Rotation paths and how fast each direction turns (degrees each step)
Each turn is a multiple of 5 degrees from 10 to 175, or 0.
Each row of a path follows its step; steps can be skipped.

step 0: [ 0.97  0.25 -0.60  0.41 -0.33 -1.37 -0.56  0.23 -0.25 -0.60 -1.55 -1.81
 -0.35  0.52 -1.26  0.77 -1.17 -0.47 -0.28  0.60  1.13  0.35 -0.16  0.25
  0.69  3.06 -0.07 -0.36  0.89  0.64 -0.37  0.28 -1.97  0.27  1.41 -0.42
  1.42  1.90  0.50  1.07 -1.05 -0.34 -1.17  0.16  0.21 -0.25  1.74  0.26
 -1.59 -0.34 -1.22  1.48 -0.34 -1.93 -0.23 -0.23  0.99  0.53  0.95 -0.28
  0.32 -1.56 -2.04  0.94  0.35 -1.99  0.18  1.17 -0.29  0.82 -0.56  2.26
  1.10  0.89  0.32]
step 1: [-0.15  0.70 -2.18  0.17  0.70 -0.96  0.21  0.39  0.57  1.04  1.95 -0.79
 -0.44 -0.10 -0.08  0.45 -1.38  1.02 -0.78  1.22  1.24  0.77  1.44 -1.08
 -1.40 -0.01  0.34  0.69  0.43 -0.55 -0.10  1.79  0.44  0.23 -1.50 -0.15
  1.19  2.66 -1.91 -1.39  0.58 -1.30  0.64  1.28  3.45  0.25  0.77 -1.80
  0.39  0.09 -0.79  0.34  0.16 -0.71  1.01 -0.09  1.26 -1.50 -0.11 -0.36
  0.91 -0.07 -0.06  1.05  0.77 -0.23 -0.21 -1.37  1.27 -0.09 -0.14 -0.39
 -1.18  0.35 -0.22]
step 4: [-0.80 -0.26 -1.54 -0.64  0.29  0.22 -0.75  0.63 -1.73  1.22 -1.02 -1.11
 -1.34  0.18 -1.02  1.24  0.88 -0.82 -1.14 -1.85 -0.25  0.12  2.08 -1.29
  0.98  0.67  0.56  0.51  0.47  1.55  0.04  1.01 -1.02 -1.21 -0.49 -1.64
  0.63 -1.94 -1.51  1.03  2.30 -1.19 -0.85  0.45  0.13  1.20  1.43  0.56
  1.82  0.65 -0.07 -0.48  0.19  1.34 -1.12 -0.40 -0.01 -1.82  0.64 -0.39
  2.07  0.33 -0.23 -0.94 -0.96 -0.69 -0.35 -0.84  1.18 -1.18  0.66 -1.10
 -0.11  0.27  0.73]
step 5: [-1.17  0.88 -1.13  1.05 -1.27 -0.36  0.49 -1.02 -0.62 -0.78 -1.01  0.32
  1.60  0.30  1.74  0.24 -1.96 -0.45  0.46 -0.05  0.22  0.39  1.33 -1.04
  1.35  0.12  0.03  1.34  0.53 -0.52 -0.70 -0.62 -0.06 -1.37  0.33  0.04
 -1.00 -0.23 -1.02 -0.83  0.95 -0.98 -1.87 -1.90 -0.18  0.47  0.51 -0.31
  0.00  0.83  1.53  2.00  1.99  0.93  0.16  0.13 -0.06 -1.48  0.97 -0.66
 -2.82  0.46  1.00  1.06 -0.98 -0.94  0.10  1.02  1.48  1.56 -0.56  0.67
  2.06  0.53  1.12]
step 6: [-0.19 -0.53 -0.49 -1.71  0.01 -0.25  0.29  0.44  0.40  0.19  0.72 -0.97
 -0.06  0.18  2.03 -0.98 -1.69 -0.56 -0.73 -0.66  0.00  1.29 -0.87 -0.44
  0.46 -1.54 -0.41  2.38 -0.38  0.28 -0.64  0.77  1.41  0.03  0.54  0.62
 -1.06  1.25  0.29 -0.49  1.55  0.61  0.73  2.82 -0.96  0.49  2.43 -1.06
  0.16 -0.98  0.35  1.70  0.49  0.67 -0.39  1.58 -0.40  1.69  1.43 -1.16
 -0.61 -0.85 -3.20  0.39 -0.73 -0.62  0.53  0.32 -1.35  0.40 -0.06  1.23
 -0.31 -0.86 -0.25]
step 11: [ 0.86  0.39  2.99 -1.11 -0.49 -2.32  0.37  0.55  0.49  0.72 -0.47 -0.69
 -1.65  0.47 -0.11 -0.45 -0.03 -1.92  0.61 -0.34 -0.94  0.12 -1.17 -0.63
  1.70  1.26  1.30  0.22 -2.33  0.27  1.10 -0.53 -0.97  1.38  0.79  0.68
 -1.65  0.56  1.29 -0.01 -0.69 -0.38 -0.79 -0.41 -0.36  1.23  0.26  1.01
 -0.21 -1.12  0.60 -1.10  0.40 -1.14 -0.31  1.01 -0.47 -0.87  0.55 -1.68
 -0.95 -0.43 -0.72  1.76 -1.37  0.38 -0.09  0.40  1.85  1.49  0.11  0.13
  1.71  0.85 -0.50]
step 15: [-0.95  2.23  1.97  0.24  0.55  1.11 -1.73  0.03 -0.48 -0.20 -0.28  1.02
 -1.28 -0.88  0.43 -0.40  2.50 -0.21  0.23 -0.01 -2.53  0.15  0.49 -0.24
  0.68 -0.82  0.65  0.30 -0.07 -0.22  0.60  0.57 -2.27  0.02  1.80 -1.83
  2.78  0.15  0.40  1.46  0.66  1.73  0.56 -0.39  1.13 -0.68  0.13  1.47
 -0.71  0.53 -0.40 -0.75 -0.45  1.35  1.23 -0.21 -0.25 -0.09  1.17 -0.58
  0.94 -0.54 -0.68 -0.95 -1.82 -0.37 -0.69  0.18 -0.91 -1.02  0.57  0.52
 -1.01 -0.78  0.32]
step 17: [ 0.12 -1.18  0.28  0.02  0.93  0.61 -1.17  1.07 -1.43 -0.15  0.50 -0.88
  0.41  0.49  0.03  1.22 -0.79  0.66 -0.81  1.30 -1.01  0.03 -1.28 -1.14
 -1.18  0.49 -1.02  0.00 -1.21 -0.66 -0.98  0.53  0.52  1.09  0.65  2.06
  0.97  1.56  0.78 -0.45  0.36  1.22  0.54 -0.13 -0.35 -0.37 -0.58  0.94
 -1.14  1.26  0.98  1.09  0.07 -0.61 -1.06  0.59  2.05 -0.85 -0.55 -0.82
 -1.05 -0.80 -2.32  0.96 -0.77 -1.86  2.75  0.41 -0.23  1.16 -0.28  0.45
  0.32  2.88  1.42]
step 19: [-0.28  0.09  0.37 -0.40  0.04 -1.71  0.70  0.87  1.04 -0.15 -0.62 -0.14
 -1.27 -0.33  0.01  0.33 -2.28  0.71 -0.97 -0.89 -0.44 -1.36 -1.75  0.47
 -0.62  0.31  0.64 -1.65  1.44  0.34  1.76 -0.16 -0.22  2.88  0.06 -0.61
  2.04 -0.05 -0.22  1.00  0.20  1.10 -1.04  0.19  0.05  0.68  0.42 -0.04
  0.52 -0.31 -0.83 -1.00  0.56 -1.78  0.01 -0.48  1.18 -1.49 -1.26  1.08
  0.70  0.40  1.09  0.73  1.46 -1.04  0.11  1.80  1.23 -1.58 -1.90 -0.09
 -1.30 -2.19  0.59]
step 23: [-1.41  0.69  0.66  0.81  0.99 -2.37  0.89 -0.42  0.03  0.03 -1.41 -0.80
 -0.70  0.47  2.24 -0.05  1.09  0.12 -1.04  0.56 -1.34 -1.26 -0.32 -0.23
  0.27  0.03 -0.22  0.66  0.74 -1.52 -0.25  0.92  1.90  0.59 -0.22 -1.28
 -0.91 -0.89 -0.99 -0.51  1.85  0.62 -1.66  0.55  0.12 -0.53  2.54 -0.01
  0.71  0.23 -0.66  0.41  0.69  1.15 -0.16  1.61  0.27  0.47  0.42 -1.39
  0.53  0.26 -1.56  0.55 -0.65 -0.20  1.95 -0.84 -0.64  1.02 -1.20 -2.09
 -1.22  1.62 -1.35]
Speeds:
[ 0.22 -0.08  0.27  0.02 -0.11 -0.13 -0.04 -0.22  0.02 -0.29 -0.26  0.30
  0.18  0.20  0.00  0.08  0.39 -0.06  0.17 -0.26  0.20  0.45 -0.34 -0.02
  0.32  0.24  0.39  0.23  0.04 -0.31 -0.11 -0.34  0.32 -0.17  0.13  0.02
  0.53 -0.16  0.11 -0.04 -0.18  0.22  0.06 -0.27  0.36 -0.02  0.11 -0.25
 -0.25  0.05  0.35  0.20 -0.14 -0.06 -0.09  0.48 -0.21  0.26  0.39 -0.22
 -0.15  0.10 -0.50 -0.17  0.43 -0.32 -0.25 -0.19 -0.34 -0.18  0.20  0.44
 -0.26 -0.11 -0.01] => 120
[-0.09 -0.01  0.03 -0.11  0.64  0.30  0.05  0.59 -0.27 -0.13 -0.04  0.04
  0.17  0.36  0.41 -0.37 -0.17  0.42  0.48  0.10 -0.22  0.18 -0.16 -0.06
  0.09  0.03  0.19 -0.16 -0.18  0.06 -0.11 -0.03  0.15 -0.37  0.13  0.01
  0.24  0.05 -0.01 -0.25 -0.23 -0.43 -0.51 -0.24  0.30  0.47  0.35 -0.18
  0.33  0.33 -0.21  0.07  0.09 -0.23 -0.06 -0.10  0.02  0.20  0.21  0.46
  0.00 -0.26  0.34 -0.03 -0.16  0.00  0.09  0.02  0.16 -0.15  0.01 -0.02
 -0.28  0.30 -0.13] => 95
[-0.18 -0.10 -0.27  0.25 -0.53  0.01  0.41 -0.05 -0.40  0.33  0.00  0.10
  0.39  0.11 -0.02 -0.23 -0.21 -0.13  0.35 -0.47  0.08  0.22 -0.37  0.22
  0.18 -0.21 -0.27  0.18  0.17 -0.19  0.45 -0.11 -0.22  0.05  0.11  0.43
  0.07  0.16 -0.08 -0.05  0.15  0.08  0.09 -0.45  0.01  0.21  0.35  0.49
  0.25 -0.47 -0.11  0.04 -0.20 -0.01  0.20 -0.18 -0.06  0.13 -0.11 -0.11
  0.53  0.08 -0.14  0.34  0.05  0.02  0.47 -0.13  0.21 -0.19  0.01  0.13
 -0.10  0.20  0.27] => 55
[ 0.04  0.21  0.07  0.51 -0.34  0.15 -0.03  0.34  0.00 -0.02  0.30 -0.30
  0.06  0.43 -0.44 -0.34  0.28  0.48  0.24 -0.10 -0.23  0.11 -0.02 -0.05
 -0.18  0.14 -0.19 -0.26 -0.09 -0.32 -0.21  0.22 -0.14 -0.12  0.65  0.21
  0.05  0.02 -0.03 -0.10 -0.15  0.37 -0.08  0.45  0.00  0.34 -0.25  0.25
 -0.28 -0.06  0.33 -0.60 -0.06 -0.09  0.24  0.26 -0.22 -0.09 -0.22 -0.28
 -0.06 -0.03  0.12  0.00  0.01  0.31 -0.38  0.19  0.01  0.00  0.06  0.10
  0.11  0.11 -0.34] => 20
[-0.07  0.05  0.09 -0.21 -0.23  0.18  0.01  0.35  0.28 -0.06  0.27  0.08
  0.31 -0.16 -0.01 -0.50  0.06  0.25 -0.28 -0.04  0.09  0.10 -0.16 -0.06
  0.37  0.37  0.26 -0.33 -0.19 -0.11  0.03 -0.05 -0.24  0.00 -0.41  0.03
 -0.04  0.01 -0.61  0.34  0.18 -0.15  0.17 -0.07 -0.20  0.01  0.08 -0.39
 -0.15  0.07 -0.12 -0.51 -0.23  0.32  0.08 -0.14 -0.03  0.05  0.19 -0.15
 -0.38  0.50  0.14  0.20  0.41 -0.48  0.37  0.39  0.05 -0.27  0.26 -0.33
  0.19  0.17  0.14] => 125
[ 0.07 -0.20 -0.03 -0.37  0.15 -0.11  0.04  0.10  0.26  0.19  0.07  0.04
 -0.22 -0.36 -0.34  0.38  0.01  0.47 -0.29 -0.19 -0.09 -0.08 -0.52 -0.19
 -0.11  0.29 -0.05 -0.27  0.14  0.15  0.28 -0.14  0.01 -0.05 -0.28 -0.08
  0.28  0.58  0.26 -0.20 -0.55 -0.05 -0.03  0.07  0.00  0.12 -0.28 -0.08
 -0.20  0.00 -0.08  0.32 -0.06 -0.50  0.16 -0.23 -0.17  0.17 -0.20 -0.51
  0.26  0.08  0.33  0.32  0.33 -0.04 -0.16 -0.34  0.39 -0.02 -0.04  0.23
  0.18  0.38 -0.06] => 40
